One turning vector, and how many ticks it has turned:
The counts run from 0 to 180.
[ 69 114  85 142 137 148 141 155 136 105 119 103 120 101 134 177 121 128
 174 137 141 156 175 153 104 111 141 113 117 107 103  84 106 160 123 156]
125
[ 84 126  83 137 121 149 169 144 140  85 114  96 119  72 140 126 138 144
 165 123 136 144 173 139  80 136 137 122 122 127  97  88 127 151 114 171]
145
[ 82 150  79 125 132 126 162 139 122  93 125  94 124  66 149 114 139 155
 168 108 147 144 175 145  87 136 139 124 144 127 120 103 140 164 128 163]
147
[ 64 137  95 119 118 150 144 166 139 133 118 106 127  97 152 169 156 135
 178 126 144 132 167 152  89 139 143 128 124 116 103  78 109 156 131 148]
53
[ 64 138  81 128 137 149 148 155 146 110 125 106 124  97 163 153 129 138
 178 128 143 142 168 164  80 127 139 124 126 115 102  82 124 150 111 147]
127
[ 79 126 101 129 109 144 138 148 117 118 122 106 118  79 109 165 166 137
 172 125 152 147 189 130 110 146 147 126 130 112 108  88 112 182 143 155]
152
[ 73 120  94 133 118 155 139 123 133  95 119 111 110  91 114 154 141 113
 181 111 148 161 182 150 107 139 125 120 123 115 109  78 130 185 138 149]
88
[ 64 136  87 124 114 140 154 130 134 111 121 123 126  85 132 140 144 108
 184 117 143 136 175 158  90 152 136 134 127 114 108  77 144 179 125 139]
90
[ 82 130 101 130 115 135 137 145 109 115 123 102 117  82 110 162 158 143
 170 118 160 154 194 128 120 142 141 120 141 113 118  99 117 188 153 156]
151
[ 79 144  85 120 127 119 117 145 128 130 108  88 143  81 153 136 139 174
 177 119 142 143 161 160  82 123 129 141 149 120 122  99 140 175 147 142]
111
[ 63 136  92  94 154 128 152 155 122 112 139  82 137  71 127 128 155 145
 167 116 144 152 138 136 100 134 128 143 150 136 114  93 116 182 147 132]
157
[ 75 136  95 129 103 148 163 141 136 117 113 107 132  79 146 124 164 150
 171 116 157 132 171 139  83 158 133 135 136 132 100  85 129 160 128 161]
72
[ 76 128  72 128 152 128 148 148 118 102 131  91 138  81 143 127 122 165
 162 130 173 159 179 136 100 110 131 125 156 121 115 116 126 164 120 145]
66
[ 77 130  83 109 158 132 148 149 128  86 137  85 129  58 128 119 133 141
 163 121 126 155 151 144  79 126 130 139 135 128 112  95 129 177 129 138]
83
[ 77 119  95 124 138 114 130 153 124 116 110  64 151  87 130 144 134 175
 168 135 143 160 135 147 102 104 122 140 152 138 114  96 110 176 154 155]
39
[ 70 134 100 130 115 151 135 161 134 131 117 106 121 101 140 183 153 137
 182 127 148 142 179 149  99 134 145 121 124 109 104  82 106 162 136 152]
52
[ 73 128  92 121 137 110 137 156 124 126 108  73 162  80 137 135 136 172
 170 136 143 142 136 152  91 115 125 149 153 135 112  95 118 172 146 146]
38
[ 69 112 100 148  92 132 133 137 129 128  93 107 147 106 119 164 143 141
 185 139 166 140 172 156 110 129 127 131 137 117 104  81 123 178 144 157]
33
[ 79  97 104 145 112 122 141 140 120  99  96  88 146  88  90 158 135 138
 169 148 142 154 149 148 109 120 130 133 132 125 102  85 113 188 150 162]
179
[ 59 145  92 110 127 142 153 166 139 132 124 100 132  89 160 159 158 141
 180 125 144 129 151 155  86 140 141 136 131 126 103  78 112 154 129 144]
54
[ 87 106  91 144 133 129 147 135 111  84 116  90 130  71  96 136 130 145
 157 134 158 168 177 127 112 116 129 121 141 123 108 103 121 188 140 164]
4
[ 73 128  85 119 142 115 173 141 120  92 122  84 148  66 123 109 139 153
 162 126 152 146 140 137  98 129 127 139 153 144 105 103 125 170 130 153]
1
[ 58 114 100 114 133 130 124 143 120 130 123  94 145  97 107 149 147 140
 174 132 172 163 157 140 118 123 120 140 154 123 114  91 116 199 151 129]
95
[ 79 154  73 129 142 103 148 146 118  98 117  89 132  82 152 147 124 159
 179 115 139 146 166 164  96 114 142 117 141 119 127 105 133 167 137 156]
47
[ 79 133  98 108 130 134 119 130 118 113 122  87 122  81 123 134 151 157
 176  99 151 165 170 139 107 139 121 134 150 128 127  89 130 196 161 143]
12
[ 68 122  90 136 110 124 123 121 124 122 100  98 142 110 126 147 131 153
 186 121 176 158 175 154 125 119 117 123 152 125 121  97 134 186 152 150]
31
[ 64 104  94 119 141 145 155 137 125  91 126  90 124  90  97 148 138 121
 170 126 154 175 147 132 123 124 122 125 137 134 106  86 107 188 144 148]
160
[ 59 138  89 118 128 133 146 142 124 121 121  91 131 110 152 150 138 158
 184 111 184 161 169 146 125 123 122 112 161 132 121 102 115 171 146 155]
131
[ 73 118 109 120 112 143 131 132 127 114 114  99 121  91 101 156 161 130
 181 112 146 157 166 142 116 147 126 130 133 126 112  80 117 192 161 150]
14
[ 64 116  85 131 130 140 174 135 137  85 119 116 133  80 115 135 128 105
 173 135 144 144 162 152  93 135 132 130 123 122  98  82 134 170 113 146]
163
[ 65 125  93 100 157 129 150 149 120 106 138  77 134  79 116 133 147 140
 163 119 149 166 141 130 112 126 120 139 151 141 120  94 108 186 152 138]
158
